These are runs of 6 systems, one row a step. Runs of the same system follow the same rule from any start.
seq 1, T (9 x 26):
[[ 11  11  -6  27 -44 -20  10   3 -19 -32 -34 -14   5 -18  -1  22  11  -9
    8  18 -24  32   4 -19  30   4]
 [  9  -3   3   4  50   9  23 -30 -13  16 -14  -7  18 -14 -30 -25   4 -15
   19 -12  -6   1  -4 -15 -37  17]
 [-12 -15  15 -25 -11   6  -8  10  35  14   7  44  22  26  -5  -5  -8  15
  -16   4  35 -22 -18  16 -14 -14]
 [  0  10   7   8 -31   3  -1   7  -3 -31 -33 -27  -1  18  25  13  -1  20
   -8 -17 -11  25   9  10  35  -8]
 [ 11  25 -10  28  45  11  -7 -32 -28   8  12 -20 -18  -7   0 -11  -9   1
    8 -18  -6   0   8  -5  -7  12]
 [ -7  -8 -20 -23   1  -5  -6   2  23  29  31  28  -1   0 -14  -1 -20   0
   -1  39  24 -14   2   9   3   0]
 [-14 -20   0  -7 -42 -16  19  36  16 -18  -8 -26  -7   9   7  11  12   6
   14   4 -22   6  10  10  10   4]
 [  6   5   8  38   9  -3   2 -16 -37 -15   3 -10   3  -2  -1  -2  28   5
    4 -24 -19 -16  -5 -20 -27   4]
 [ 17   4 -15 -11   3  16 -12 -21   2  19  -3  41  25  -5 -27  -5  -2   3
   -7  26  24  -4 -18 -15   3  -5]]
seq 2, J:
[[ -3  18 -14 -11   7  -6  34  21  -2  22   5   1 -30 -20 -15   7 -15 -12
   25   1  18  46  -8  20  38  21]
 [-25 -30  30  -7  11   4  15  18  -8 -13  13 -28 -20   3   7  -8  -9 -22
   -6  -6  -1 -36  34  33 -10  20]
 [  3 -16  -4  -7  -1 -14 -37 -10  -7  -3  24  -3   2 -11  33  13  26  -6
  -18  14 -23 -17  12 -29 -13 -30]
 [ 27  25 -27  13 -16   4  -2  10 -14   4  -1   6  -4 -27 -24   8  26  -8
   24   3 -23  19 -23 -27  10  10]
 [ -2  -5  33   8  -3   3  25  15   1  -7 -29  11  16 -10 -37  -9 -17 -32
   10  -4   7 -11  -5  10 -19  37]
 [ -9 -20  39 -30  22  -3   0 -13   0   6 -17  20  21  -4  26   2   8 -10
  -26  -7  18   4   2  -2  -8 -20]
 [ 18  23  -3  -2  12  25 -23  -3 -25   1  -1  -6 -21  -3  25  11  13   6
  -12 -21   2  20  -6  -1  36 -11]
 [ 12  21  -8  20  -6  -2 -13  10   2  -6  -1 -19 -22 -17  -9   0 -41 -25
    3  10 -13   2  15  11  18  30]
 [-16 -21  11 -17  21 -29  18   3  14  19  11   0  -2 -23   6   0 -16 -34
    7  20  -3   6  17   2 -18   6]]
seq 3, E (9 x 26):
[[ 36  37 -25  41  19  15 -41 -38  12 -12 -38 -35  14   4   0 -17 -50   3
    5 -11 -37  21   7 -15  -8  15]
 [-35  -9 -25   4  38 -47  29 -23  28  40  43  -1  -3   9   2  -8 -40  14
   17  24  19  18  13  13 -22  -1]
 [-26 -35   4 -26 -41   7  37  50  -1 -14  17 -17 -25  14 -10   4  23   7
    7   9  10 -36  20  43  21  16]
 [ 26   3  -8  31 -42  22 -38  10   0 -41 -17 -26  17  13  -3   0  27  13
    3 -21 -55 -32  -6 -22 -22   3]
 [  9  27 -41  34   3 -30  -1 -47  14  18   1  25  32  12 -12   3  -7  39
   15  13   4  37 -31 -33 -15 -21]
 [-17 -16  -5 -33   4  12  54   1  20  19 -12  23  12  12 -43 -18 -20  11
   10  25  55   7  -2  35  18  19]
 [ -4 -34  34 -25 -14  37 -16  15  23 -29 -28 -26  18  32   6 -19  -5   7
  -18 -18  -7 -45  20  27 -18   4]
 [  1  19 -20  34   0 -10 -37 -30   4 -15   5 -29   5  41  42   8  -4  58
   -8 -29 -22  14   3 -10  -5 -35]
 [  0  30 -53  26  -4  -4  22 -14  -2  15  20  -7 -21  10 -33  -2 -37  31
   20  26  25  23   6  20  38  20]]
seq 4, P:
[[ -26  -16   38   -8   34  -54   51   17   -1   24    1    9   -6  -58
    -5    3  -15  -79   24   11   -6   30    7   -2  -29   27]
 [ -27  -31   79  -34   21  -20   15   30  -42    3   13   18  -17  -38
    46   21   56  -50  -25  -28    5  -11    1   -3   -9  -21]
 [  43   24   40  -26    8   47  -39   22  -46   -7  -28   20  -17  -56
    17   19   44  -55  -21  -33  -13   14  -21  -25   38   -2]
 [  32   43   30   14   28  -12   -7   13  -13    9  -40   17  -11  -73
   -13    6  -39  -90   13   -5  -18   50  -14  -15    8   41]
 [ -30  -12   66  -17   53  -60   43    7  -22   24   -4   16  -15  -62
    29   15  -10  -81    1    2   11   44   15    1   -7    9]
 [  -9  -19   73  -63   35   10   12   44  -53   16   11   11  -40  -57
    43   20   60  -68  -17  -36    5   10    1    0   23   -9]
 [  45   37   47  -13    8   28  -43   54  -44   -6  -17   11  -41  -84
    19   24   24  -95  -10  -36  -37   17  -15  -18   33   20]
 [  19   35   45   22   40  -45    1    9  -40   11  -25   20  -16 -100
     9   19  -19 -117    4   10  -29   59   -5  -36    2   28]
 [ -25  -20   83  -43   62  -43   52   17  -48   35   -4   34  -18  -91
    21   15   27 -108    0    1   12   39    3  -15   -4   10]]
seq 5, P, 9 rows:
[[ -5  -1  31   6  27  12  42   1 -63  -4  -6  -3 -14 -28  -6   0  47 -17
    8 -32   1  -1  -5  -4   0  17]
 [ 24  -1  29 -23  18  30 -42  12  -7   8   6  26  -8 -35   0  -2 -11 -56
  -24   6   3 -34   2   0   2  13]
 [ 12  11  17 -15  -7 -36  -5  23  22   5 -32  10   5 -38  23  21  -7 -44
    9  -2 -23  63 -18 -20   8  -8]
 [-16  10  44  20  37 -18  51  -3 -51   2  -8   1 -15 -29   6   7  19 -26
   11 -35   7  25  -6   3  -6  15]
 [  6 -11  41 -37  32  26 -17  11 -31  12  15  19 -24 -40   9   3   2 -56
  -28   5  22 -27  15   9  21  10]
 [ 24  11  17 -33  -8  -6 -22  46  18   6 -22  -2 -14 -48  23  18   4 -61
    9  -7 -39  46 -10 -19  18  -1]
 [ -5  27  40  40  25 -38  31   8 -48   0  -6   2 -21 -47  10  18  14 -47
   19 -32 -17  40 -13 -14 -12  18]
 [ -4 -14  48 -26  43   3  10  -5 -56  16   9  31 -17 -57   3   5  17 -65
  -27  18  32 -15  14  -6  16  10]
 [ 21  -9  39 -68   6  10 -19  50  14  12 -25  13 -10 -59  18  10  19 -80
   -3 -10 -25  28 -11 -15  10   0]]
seq 6, T:
[[ -5  -2  31   3  27  20  -9  13 -21 -13   5 -36 -28  -8  14 -11  -8 -31
   -8 -33 -18 -32  24  22 -10  25]
 [  1  -2  -4  -4  11 -23 -42 -12   2  17  34  21   1 -12  32  16   2  -5
  -19  21  -3  -6   1 -24  -8 -30]
 [  8   4 -10 -32 -14  -4  22  31  -2  17  -3   9 -15 -29  -6  16  25 -17
   18   7   0  40 -14  -6  35   0]
 [ -5 -12  42  -1  12   4  12  22 -14  -9  -9  -8  -9 -25  -6  -4   2 -51
    1 -15 -10 -22  10   7 -18  29]
 [ -3 -17  24 -17  10 -16 -27 -16   3   5   0  22  21 -10  33   9  14 -12
  -25   5  -4  -7  -1 -23 -19 -31]
 [ 15  13   7 -32   3  16  -3  22  -5  14 -13  15 -10 -19  12  12  25  -7
    0 -18   6  41 -23  -6  32 -13]
 [  4  10  36  -6  21  13  -6  19 -11   1  -6  -3 -23 -27   2  -1 -23 -47
   -7 -16   4  -3  10  19   9  24]
 [-12 -18  21 -24  22 -23 -18  -5   6   9  15   0  -3 -14  39   9  -6 -24
  -18  12  -2   1  19  -6  -5 -20]
 [  0  -2   8 -34   5   0  -2  27 -11  16  20   6 -21 -23  23  18  37 -13
    2 -11  -4  18 -11  -5  22 -17]]
seq 7, E (9 x 26):
[[  0 -27  33   4 -32  -1   0  50  25 -28 -19 -18  10 -18 -27 -10 -22 -65
   10   5 -37 -50  13  11 -39  50]
 [-12 -25   8  15   3 -42  -4 -28  -9 -10   7  -7  32   9  43  15  61  30
    0 -13 -39   5  -4 -48 -48 -52]
 [ 13  31 -29  -2  -3  28  19 -10 -43  26  20  46 -16   1 -30   8  31  44
    6   1  52  22 -36   4  50  -8]
 [ 25   5  24 -15 -17  36 -18  20  34  -9 -50  24  23 -14 -41 -16 -58 -50
  -12  22  16 -15   0  20  10  40]
 [-23 -31  32 -15  39 -35  -1 -23  31  -1 -25 -31  27  14  57  -4  -9  -3
   -5 -28 -29  24  20 -14 -48 -31]
 [-21  16 -13  10  29   9  18 -12 -56  13  52  -8 -46  20  18  11  28  51
   -5 -29  33  -5   2  24  34 -15]
 [ 32  21 -23  14 -45  27 -37  32  -6 -16   7   3 -29 -22 -35   5 -34 -36
   -8  42  -2 -34  14  17  46  40]
 [  6 -14  -1  -1  -2 -48  -3   8  56   0 -27 -25  30 -25  11  -1 -12 -36
   29   5 -64  32  -2 -34 -55  -1]
 [-40 -12  14  11  30 -30  67 -16 -38  19  32  18  -4  13   3   3  54  37
   19 -31  28   8 -22  -2 -25 -17]]
seq 8, U (9 x 26):
[[-22  -8  14  22   8 -24   4 -11 -34 -12  23 -18 -17  -2  22  10   0  -1
  -14   3   4 -16  30   8   9  -2]
 [ 11 -11 -28 -22   0   8  -9   1 -12  12  32   2 -13 -21  -5   4  29  -9
    2  31 -10 -15   8 -21  14  -7]
 [ 13   8   6  -3 -17  -8  -6  41  11   5   1  14  -6 -24  -5  14  12 -31
   18 -15 -23  11 -27 -12 -10   7]
 [ -6  -3  43  18   3 -19  12 -11 -22 -17 -28  10  22 -14  10   6   9 -15
  -10 -13  -3   6  -4 -15 -17  -3]
 [ 14  -7   6 -28  24  37  -9 -29 -23   9 -10  17  14  -5  -6 -11  15   3
  -21   3  21 -14  -1  -9  10  -7]
 [ 21  19   5 -22   2  29 -34  24  20   7  -6   1 -17  -1   5  -1 -25 -14
   -8 -17   3   5  -5  16  25   7]
 [-11  10  23  19  14 -26   0  -1  -9 -12  -8 -25 -18  -9  34  10 -25 -19
   -6 -13 -10  23  21  12   8   2]
 [-12 -15   0 -11  33  -4  15 -18 -40  14  33  -4 -20 -21   6   2  20  -8
   -6  15  14 -15  20  -4   8  -4]
 [ 13  -5  -4 -27 -17  16 -23  42   1   7  27  13 -23 -24  -6   8  21 -28
    0   9 -10 -22  -8  -3  10   4]]
seq 9, N, 9 rows:
[[ -4 -12  29   2  -8 -22  17  12 -22 -31 -37 -39  -9 -28  30  15  10 -38
   -1  -3 -34  25  29  -6  18   6]
 [  5  -2 -13 -10  65  19  -3 -38 -29  29  29  -5  -6 -12   2 -16  22   1
    8  -9  -1 -13   5 -18 -23  -6]
 [  7  12   2 -19 -16   7 -39  33   9  19  37  44 -23 -12   1  16 -13 -18
  -19  16  26 -17 -17  11  23  -4]
 [  7  -5  32 -11 -17 -17   4  29  -2 -20 -36 -19  -3 -37  15  14  10 -53
    4  -5 -36  23   8 -10   4  11]
 [ -2  -6  19  -2  66   4  10 -36 -31  18   9   1   4 -17   9 -11  22 -11
   -1 -23   1  -2  -1 -18 -32  -8]
 [  8  10   5 -31   9  24 -31   6  -9  24  29  42 -18 -11   5   8 -10 -11
  -28  19  37 -12  -5  11  36  -9]
 [ 18   3  19 -22 -13   5 -21  42  13 -12 -26 -23 -15 -33  20   9  -8 -53
    0  -8 -35  23   9  -1  17  12]
 [ -7   0  26  11  62 -21   8 -21 -27  14  14 -13  -7 -27  27  -4  11 -29
    6 -29 -19   8   6 -18 -35  -3]
 [ -2  -2   5 -29  27  14 -12  -4 -30  31  44  39 -27 -25   5   8   7 -16
  -25  22  44 -15   4   6  31 -10]]
seq 10, N (9 x 26):
[[ -2  16  -8  21  13  37   6 -35 -49 -29 -14 -42 -23  29  12  -7 -12  41
  -23 -10  27  -1  37  34  57   8]
 [ 21  12 -72  11  -7  10 -46  -6  35   6  35 -44 -19  14  -2 -11 -42  18
   13  31 -34 -14  27   0   8   9]
 [-25   0 -16  26 -31 -68  25  46  34  14  41   2 -10  -3  -2  20   3  -5
   42   1 -31  11 -22  -1 -38   6]
 [-26 -29  22  19 -23 -15  70   1 -53 -18   4  15   9  -4 -32   8  56  11
    5   7  22 -32  -1   0  -8  11]
 [ 27 -21 -12 -21 -23  57 -29 -24  -2 -18 -18  16  39  22 -30 -16  29  31
  -26  20  12 -52  -1 -18   2 -13]
 [ 27  33 -11  10 -25  -4 -40   2  58  -2 -44  24  41  18   1   0 -28  16
    5 -18 -17  39 -39 -19 -16 -15]
 [-27  19  20  33  22 -36  63 -20   3   5 -40  -4  13   5 -10  -7 -43   4
   19 -17  27  56  -5  21  -3  19]
 [-28 -27 -13 -23  17  27  30 -17  -4  -3  13 -32 -15  43  -7 -20 -20  39
  -14  12  42 -31  43  53  21  10]
 [  7   4 -43   7 -47  12 -47  27  27 -20  27 -39 -17  42  27   9   6  47
    3  -8 -36 -20   6  11  11 -19]]
seq 11, U, 9 rows:
[[  1  -2 -13 -17 -11  14  -7   5   3  11  20  23  -8   1 -16   2 -16   1
  -15  32  35 -19   7  17  30   5]
 [  4  -9  -4 -12 -19  -2   0  32  25 -11 -11 -35 -10   0  10   0  -9 -13
   16  -6 -35   9  13  12   3  13]
 [-16   4   9  34  21 -31  15 -18 -18   1  18 -10  -1   4  18   4  13  14
   10 -24  -8   5  -4 -10 -30  -9]
 [  4  -6 -13  -6 -11   6   5 -10 -20   8  18  35   8  -9 -25   5  19   8
   -8  36  31 -18  -8  -8  16  -3]
 [ 18  -6  -4 -23 -28  21  -9  34  33  -9 -27  -7   8  -5 -17  -6  -3 -18
   12   0 -24  -1  -7   3   1  14]
 [-11  10  26  25  20 -25   4 -15   4  -8 -20 -11  13  13  26   1  -9   9
    4 -40 -15  20  -6  -1 -32  -8]
 [ -9  -2  -7   2  17   8  12 -37 -33  11  12  25   4   9  -8  -2   3  24
  -18  22  46  -8   6   3  22  -9]
 [ 17  -4 -25 -32 -21  33 -18  32  22   4   2 -11 -13  -3 -23 -10 -15 -12
    9  18  -5 -19   9  17  24  20]
 [-13   7  12  23   0 -37  -3  13  24  -7   0 -30  -7   6  33   7 -16  -4
   15 -31 -34  19   0   2 -27  -2]]
seq 12, J:
[[-36 -11  -4  40 -21  -9  50 -23 -44 -17  24  -1   1  47 -10   4  33  70
   -1  -7  38 -32   4  20   3  -5]
 [ 19 -27 -47 -19 -44  42 -34 -20  34 -16  -9  -4  33  48 -26 -16  -5  54
  -18  40   9 -46  10  -2  10 -13]
 [  0  19 -37   4 -15 -13 -11  11  78  19  -2   4  30  49  -3  -9 -18  53
   35 -30 -18  33 -45  -3 -41 -17]
 [-47  11  -5  59  -3 -33  67 -28 -12  -2  11   9  14  55 -13  -3  -8  78
   17 -18  47  12 -13  27 -15  -2]
 [-11 -35 -39 -26 -26  38   5 -33  14  -9   7  -2  25  63 -22 -17  -3  76
  -27  44  53 -49  24  29  25 -16]
 [  2   1 -56 -20 -36  15 -44  24  86   7  16 -16  14  68  12  -7 -14  74
   19 -19 -24  -2 -24  11 -18 -31]
 [-39  23 -33  85 -24 -58  42 -20  17  -6  21 -13  12  65  -6   2 -16  88
   36 -23   1  19 -21  12 -38  -7]
 [-28 -35 -51   4 -23   8  56 -53   5   2  17  11  38  62 -56 -21   6  88
   -2  60  64 -44  17  23   1  -5]
 [ -3 -28 -45 -52 -51  45 -23  24  88  10   9   6  35  84 -14 -19  10  92
    8 -11  12 -36 -27  22 -16 -35]]

Which system made each run below?
seq 13, 2 rows:
[[ 27   6   1   2   2  35 -43  -6   1 -18 -22 -23   4   0   6  -9  -9 -11
  -11  -9 -26 -17  11  -9   2  10]
 [  1  19   2  -4  33 -19 -17 -15  14  20   1   5  -3 -11  28   6 -25 -11
   -2  -9  -1  40  -5  -7   2 -14]]
 -> U
seq 14 (2 x 26):
[[-15  28   3  32  10 -20  34  -3   5  -4 -25 -24  -8  17   6  -4 -38  18
   18 -31   7  50  -1  24  12  14]
 [-24 -13  -3  11  36   9  19 -35 -31   5  33  -9 -12  23  -6 -16  -9  29
  -12   7  34 -40  29  25  -3   6]]
 -> T
seq 15, 2 rows:
[[ -1  12 -36   7 -20  15 -33 -12 -30 -19  27 -40 -40  30  50  19   9  55
  -26   2   0   2  31  17  66 -35]
 [ 35  34 -74  37 -17  -4 -18  14   5   6  24 -38 -33 -25 -30   3  -7 -10
   44  21 -55  10  -2 -23   4  29]]
 -> N
seq 16 (2 x 26):
[[ -1 -12   1 -21 -21  -9   5  39  30 -11 -21 -36  -9  -3  13   3  -7 -20
   17  -5 -37  21  14  10   6   8]
 [ -7  16   5  46  20 -23  -5 -10 -31  -3  25 -14 -17   0  24  10  18   9
    7 -33 -22  -4  -3 -13 -23  -6]]
 -> P
seq 17:
[[ 38  13  21 -19 -13  30 -36  42  22 -10 -37  -1  -1 -33 -12  -3 -26 -63
   -2  -6 -25   1  -4   3   6  31]
 [-11  18  28  36  28 -64   5 -11   2   0 -17  -5   1 -26  38  15 -24 -35
    7 -17 -26  59  -2 -20 -22  -8]]
 -> P
seq 18:
[[-11 -13  18 -13  -8 -41  20 -18  41  -4 -58  11  46  -4   5   0 -40 -11
   -9  34  10  50   7  -5   3 -10]
 [-20 -18  11 -29  48  35  52 -18 -13  12 -10 -18   2  27 -13 -28  17  33
   11 -38  28  -2   4  29  -6   6]]
 -> U
seq 19, 2 rows:
[[-23  -3  62 -24  26   5   3  33 -55  13  41  36 -45 -27  30  21  28 -34
  -29 -27  41 -25  -2  24  23  -4]
 [ 29 -18  14 -55  -2  26 -58  15 -14  -6  -3  -7 -21 -52  33  14  11 -65
  -36  37 -23 -13  33 -19  46  -9]]
 -> T
seq 20, 2 rows:
[[ 35  24 -23  -3 -32  34 -57  -4   2 -11 -12  11   2   6   3  12 -17  11
  -27  23   8  -4   0  -3  49  -9]
 [  8  12 -37  17   5 -20  27 -14  31   5 -26 -26  12  -5 -27 -10 -34   0
   40  15 -23  43   2  -8  -3  21]]
 -> P
seq 21 (2 x 26):
[[ 31  27  20 -15  55  35 -30 -25  19  18 -47  12  20 -17  -4 -22 -48 -34
   -9 -24   7  28 -11  -5 -10  13]
 [-26  21  27  -7  24 -40  20  21  24  27   0  14 -21  -9  32  12 -48 -17
    3 -14  28  62  -8  32  19   0]]
 -> P
seq 22:
[[-25   1  27   8  37  -4  16 -21 -25   4  11   2  -4  16  23  -1   4  23
  -10 -31  24  -1   0  15  -7 -11]
 [ 12  11 -24 -11  -8  26 -22  -5 -19  -2  14  -6 -22   1   1   3  -9  13
  -16  27  16  -6  18  11  54  -3]]
 -> N
seq 23:
[[ 18  -1 -46 -31   1  48 -42 -21   2  11  27  -1  -9  30  11  -3   7  51
  -23  16  22 -18  10   6  42 -27]
 [ 14  37 -16  14 -24   3 -22  37  56  -1 -17 -13 -12  18  -5  -4 -61   1
   20 -17 -14  28 -13  30  14  24]]
 -> E
seq 24, 2 rows:
[[-18 -20   3  11  29   9  25 -34 -51  -1  31  -5   0  18   1  -7  50  37
   -5 -15  15 -44   9  -3 -18 -13]
 [ 31  14 -43  -9 -41  32 -55  17  15   7  27  30  -2   1 -24   7   7   8
   -7  33   1 -28 -20 -10  23  -2]]
 -> U
seq 25 (2 x 26):
[[ 16  14 -39  28 -17 -11  -4 -41 -29  -8   0   4  14   6  -4  14  22  41
   -5  31   2  16  -3 -30  23 -19]
 [ 18   7 -36  -7   4  30  26   1  19  17 -13  -5   6  -2 -60 -23 -13   1
   36   7  -1   5 -10   4   0  37]]
 -> T
seq 26, 2 rows:
[[ 29  27 -24  -3 -44  25  25  25 -16   2 -27  29  -4 -23 -59   6  13  -4
   22  20  16  29 -29  -3  50  28]
 [ -6 -17  31  17  14  -2  15  -6  26 -22 -46 -29  28   2 -23 -28 -49 -36
   10   0 -19 -17  25  14 -41  41]]
 -> T
seq 27 (2 x 26):
[[ -5  -6  24  -4  -5 -25 -13  24 -14  13  34  36 -24 -50  -4  18 -18 -69
  -20  48  17 -23  12   6  16  18]
 [  8 -20  34 -39  -3 -23   3  38  -3  -3 -20 -13  -5 -53  29  19  46 -60
    9  -9 -47  26   1 -31  -4  -9]]
 -> E
seq 28, 2 rows:
[[  9   9 -25 -23  15 -11 -14  10 -45  37  69  23 -44 -45  22  30  60 -12
    4  13  -1   9 -15 -33  27 -26]
 [ 35   5  19 -14 -17  25 -22  47 -26   6   9  34 -23 -69 -36   9  23 -84
    3  17 -12 -30 -18 -13   8  39]]
 -> N
seq 29 (2 x 26):
[[ 15  16   0   1  68  34   2 -43 -12  21 -15  -4   9   1 -12 -30 -13   2
    3 -31   9   9  -5  -6 -18  10]
 [-12   6  11 -26   3 -11  -7  30  32  26  22  31 -18   2   7   5 -41 -14
   -9   9  37   5  -6  35  15   2]]
 -> P
seq 30:
[[-34 -10  10   3   1  -9  35  26 -15   5  41  -4 -37   9  -5   0  -4   0
    4  -1  25 -23  16  43   9  22]
 [ -5 -24 -16   8 -37  -8 -16  15  -7 -22  25 -28 -11   4   9   9  25   7
    1  20 -33 -42  20  -8  -5  -4]]
 -> U
seq 31:
[[ -6   8  43   5   1   5  19  37 -10 -10 -13   2  -6   1   8   4  27  -8
   16 -64 -16   4 -28  12 -23   9]
 [  1   5  31  36   7  -6  -9 -42 -39 -28 -26   4  17  -2  13   6  -8   1
  -32   5  14  -9  16  -9   4  -5]]
 -> J
seq 32:
[[-22  -6  31  12  16 -10  35  -5  13   7 -13  21  23  17 -18 -16 -18   5
    6 -20  24  -8 -14  21 -36  16]
 [-16 -17   8 -13 -12   9   4 -15  -2 -15 -12  -4  10  36  17   2  -4  39
  -26   5  33  -7  16  23  27 -17]]
 -> N
seq 33, 2 rows:
[[-16  10 -41  24  -6 -35  -7  -2   8  11  50 -15 -19  20  22  13   5  41
   20   0 -14   6  -2  -1  -7 -20]
 [ -1   5 -26  20 -40  -4  36  24  -5  -4   5   3  -9  -1 -50   5   2   9
   26  21  11  -4  -8  16  19  30]]
 -> E
